Named turns come first, each shown by rows before and after it. Which turns, in which order, take the first row of each pair that follows to the second? Write the first one first, as in the answered first pair.
nid:
[-14  17 -11  -1  20  -1 -26  16   8 -33  18   4 -16   7 -14 -42 -25  -5
 -13 -13   3 -59]  ->  [-34  24 -23  -2 -24  35  41   6  27   5   3  -6 -19 -10 -11 -33 -19   5
  15  10  -5 -38]
[  5  18  -4 -12 -10  12  32 -40  22  12 -14 -25 -26 -38   1 -27   1   1
  25  23 -28   9]  ->  [ 17   7  17 -21  18 -43 -11 -35   2  19 -11 -21 -11 -28 -11 -11  12 -23
  -4  32 -34  -2]
[ 10  -8 -11  -9  17  -7 -46  20   5 -36   7  32 -20  22  11 -18  -9   2
 -19 -14  19 -22]  ->  [-14   6 -26  -3 -29  44  29   8  30  -9  -9  19 -30   3  23 -13  -8  15
  17   2  14   1]
ges:
[ -8  -3   5  -4  16  -7   3  23   8  15  -5  11  31  11   5   5  -7   6
 -19  17  17  20]  ->  [-10   4  -1  -9   5  -1  15  19   8  29  -1   1  22   5   9   4  -8   3
  -2  26   3  31]
[  1 -13  -6   6 -21 -11  26 -11  -8  25  -7  -7   5  -5  -8   9   2  -5
   6   6 -14  15]  ->  [  3 -28   5  15   1 -18   4  -6  -6  -1 -10   5  21   5 -17  10   1   3
 -16 -10  11   1]
[-22  10   6  -9 -17  13 -49  63  37  45   5  61 -23  29  41  -8  66 -10
   2  58  10 -23]  ->  [-24 -15   7   2 -42  31  23 -27  11  96  16 -14  -1 -45  -4   7  57  -4
  61  31 -30  17]
[-15  -8  14 -14 -36 -24  58  -2   5  26   0 -22 -20  22  15  14  -9   1
  12  25 -26   7]  ->  [-14 -47  30  11  -1 -34  42 -30  -6  -4   0 -26  24   8 -21  17 -12  16
  -6 -14   2  -7]
dipan:
[  1  11  -5   0 -16  15  24  -9  14 -10 -17   2   3 -20 -29  17   2  14
  -2   0  25  11]  ->  [  3  11  -5   1 -14  11  25 -10  12  -8 -17   1   9 -22 -30  16   3  11
  -3   0  25  12]
[  6  24 -31  13 -14  37  18 -18  -5   1  13 -11 -30 -13  28 -26 -24  21
  35  -6 -11  22]  ->  [ 16  -3 -16  27  11  16  -2 -45 -23 -13  22 -26  -2 -27  -3 -22 -27  23
  25 -35  -4  13]
[  4 -31  24  10  -6 -13  26  23  28   6 -18  15  65  15 -35  39  43  17
 -43  16  44  -9]  ->  [ -1 -12  16   4 -27   1  40  42  40  16 -25  25  41  26 -12  38  47  15
 -36  38  40  -3]
Piv:
[ 10  16  -5  -6  -1  -9  23   9   5 -19  11  -5 -25  12  -3 -13 -10  -2
  10  19   9 -12]  ->  [  4  11  -1  -5  -5   0  33   4   9 -17   3  -6 -21   7  -8 -13  -9   1
  11  15  15  -9]
[ -2   8  -7  15   3  12 -10  10  -1 -14   7  14  -5 -14  12   0  -4   1
   6   6  -4  17]  ->  [ -7   4  -4  18  -1  19   4   2   3  -9   1  13   1 -19   7   6  -1   5
   8   5  -1  17]
[-15  12  -5 -20 -19   5  12   9  18  21  -8   0   1   8   8  14   5 -10
   2  23 -22  18]  ->  [-11  21  -7 -22 -14  -3  -5  16  17  18  -2   6  -8  15  18   8   4 -16
   0  24 -21  14]
[ -7  30 -28  -9 -12  52  18  13  20  14 -20  -9 -32  -5  25 -15 -47 -22
  42 -20  10   0]  ->  [ -9  23 -22 -10 -21  46  35  -3  12  34 -21 -24 -21 -18  12  -5 -42 -28
  45 -14  -1   8]
Pairs:
Each pair is 2 to 4 turns apart.
[ 16 -18   0  19  44   1 -32   3  -1 -41   2 -18  25  -7 -20 -16 -11  21
  -5 -42  30 -20]  ->  [ 15 -27  10  14  35 -20 -10 -20 -12  -1   2 -45  44 -29 -38   2  -2   8
   3 -30   8  -5]
Piv Piv
[  4  16  -9  -8  -3  -7   7 -36 -28  30  24 -26 -22  -8  35  -5  -9 -18
  25 -23 -30  14]  ->  [ -5  28 -15 -13 -16   5  17 -24 -13  31  17 -16 -34   2  47  -5  -7 -17
  23  -8 -26  15]
Piv nid
[  5  -9  14 -27  -1 -54  15   7 -12  50  -2 -16  22   2   1  24  23 -33
  -7  32 -28  13]  ->  [ 14  32 -23 -23   0   0 -26  41  -1 -17  13  11 -36  33  52 -22  -2 -13
  15   9 -16   1]
ges nid ges
[ 27 -14   9   4  51 -30 -80   8  -8 -58  18  15  -6  18  -4 -18 -16  -4
 -27 -30  15 -19]  ->  [-22 -13   9  -4 -41   3  78 -24  26  56 -19 -17  23 -24 -20  28  16   3
   7  35  -8  28]
nid ges nid
[-12  18 -25  12 -24  44  36 -40  32  27 -25 -43 -27  25  30  31  13  -3
  55  16  16  36]  ->  [-13 -34  11  32  14   5  20 -65  18  11 -30 -45  35  11 -25  53  21   4
  15 -15  46  15]
ges nid
[  5  -4  14  18   9 -11 -22   7 -14 -47 -21  15  18 -21 -13 -39 -26  -5
  -5 -23  20   5]  ->  [-11 -13  19  20 -13   0  29 -12  -5 -15 -34   4  35 -42 -26 -22 -19   1
   4 -10  15  18]
Piv nid
[ -4   1  -1   3  -5  10  26 -11  -2  22  -4  -2  11 -25  -8  27  -8   0
  16   4 -12  13]  ->  [  3   4   1   2  20   5 -23  27   4 -13  -5  34   1   8  10  14  -7  -1
 -14   4  11  -8]
nid ges Piv
[-15 -11  21 -23   6  13 -31  36  31 -18  23  40  -9  12  14  -2  -3  22
 -23  29  22   1]  ->  [-24 -28  35 -23 -11  -3  15  -4  19  36  18   4  19 -18 -15  26  10  12
 -13  40   0  21]
Piv Piv
[ -3 -16  23   5  48 -26 -19 -17 -29 -10  37 -31   8 -26 -23   2  -3   4
 -24 -36   4 -26]  ->  [-17  17 -11   5  -4  48  41 -15  -4   0  33 -34 -32 -32  14 -18 -12  26
  27 -23  -2  -3]
ges nid ges
[ -8  22 -22  -3  -9  40 -15  40  16 -22   1  27 -39  30  44 -17 -10  21
   8  -2  15 -10]  ->  [-28  -5  -5  14 -11  50  22  22  31 -16 -19  31   4  15  16  -2  -1  39
  -5  -5  45 -11]
Piv ges ges
[-11   5  30 -25  34 -30   3   3 -10  23  41   7   2 -22  27 -24  11 -47
  16  28 -45  31]  ->  [ -5  -6  29 -10  61 -20 -34   9 -11 -29  48  25   4 -10  23 -41  -1 -32
   1  -9 -18  11]
ges Piv
[ -3   3  24  26  22 -26 -17 -23 -13  58  -5   2  25  -6   0  15  20 -32
  -3  15 -18  11]  ->  [  7  -4  17  35  33 -16 -32 -42 -23  36  11 -10  23 -16  -4   5   7 -24
  10 -14 -19  11]
Piv ges ges
[ 25 -13   4  19  -9 -21  15  -6 -14  30 -30 -49 -11 -22  16  -7  13  26
  37  29 -10  34]  ->  [ 24  -1   2  14 -13 -22   8   9  -6  32 -34 -39 -22  -6  32 -10  12  20
  33  41  -9  35]
ges ges ges
[ 16  10   7   0  14   8 -30  31 -10 -39  23  14 -27  22  17  -1 -14   6
 -16 -24   8   0]  ->  [ -5  -8  11  16   4  32   6  24   7 -40   6  20  -3  13   5   5 -13  27
 -17 -26  35  -3]
nid ges ges
[  6 -39 -11  53  31  17 -11 -33 -20  14  20   3  11   0 -22  -4 -41   3
   0 -48  -1 -10]  ->  [ 18 -34 -11  49  37   2 -27 -30 -25  15  27   0   4   4 -17  -2 -41  -6
   1 -43  -9 -11]
Piv Piv
[ -8 -20  14 -12 -24 -28  69  33  27  57 -30 -13  35  15  -4  48  -8 -21
 -45  36  13   9]  ->  [-17 -10 -13   9 -31  46  76  41  51   0 -33   6  17  22  14  14 -28  17
 -24   7  47   1]
Piv Piv nid Piv
[-36   8  15 -10 -25 -41   6  29 -11  45 -10  -5  49  11 -20  33  31  -3
   1  29  18  17]  ->  [-18  49 -17 -24 -32 -22 -24  51 -19  29  10  -4 -13  32  26   3  13 -11
  32  30  -8  23]
nid ges
[ -1 -15  28  11   4 -11  19  -8 -18  20 -27  -5  55 -24 -34  39  11  12
 -13  20   4  13]  ->  [ 14  32  -1 -11   2  -3 -33  54  -6  -7 -20  30 -13  24  31   9   0  -2
 -15  40  -4   1]
nid ges
[-14  10  12  -1 -25  -3  15  15  11   8 -24  22  14  23  -3   8   9   4
 -21  25   8  -6]  ->  [  1   6   2  12  -2  15 -18   4   0 -41  -5  17   4  16  -1 -17 -14  18
  -8 -20  18 -16]
ges nid nid
[-13  -5  21  28  12  26   5  -3  20 -18 -30  54  26  17   8  -8   0  23
 -38 -17  49  -9]  ->  [-15  -5  29  18  13   5   7   7  25   0 -33  58  34  23   9   2   8  11
 -51   0  43  -8]
ges Piv ges ges
[-17 -10   4   3 -24   8  32  -9   5  29 -12 -15  -6 -12  -1   6  14   2
   0   8  -9  19]  ->  [ -6 -31  18   8  10 -19  -2 -22  -9   9  -7 -14  19 -10 -23  10  12   1
 -21 -14   1   4]
ges nid Piv
[-14  -8  16  11  14 -18  -3  -5 -10  16   5  -9  40   3 -21   5  17 -17
 -47  -2  -8   1]  ->  [ -4  31 -18   4   5  18 -24  26  -3 -14  15   5 -16  25  28 -26  -1 -15
 -23  -4 -19   0]
ges ges Piv nid
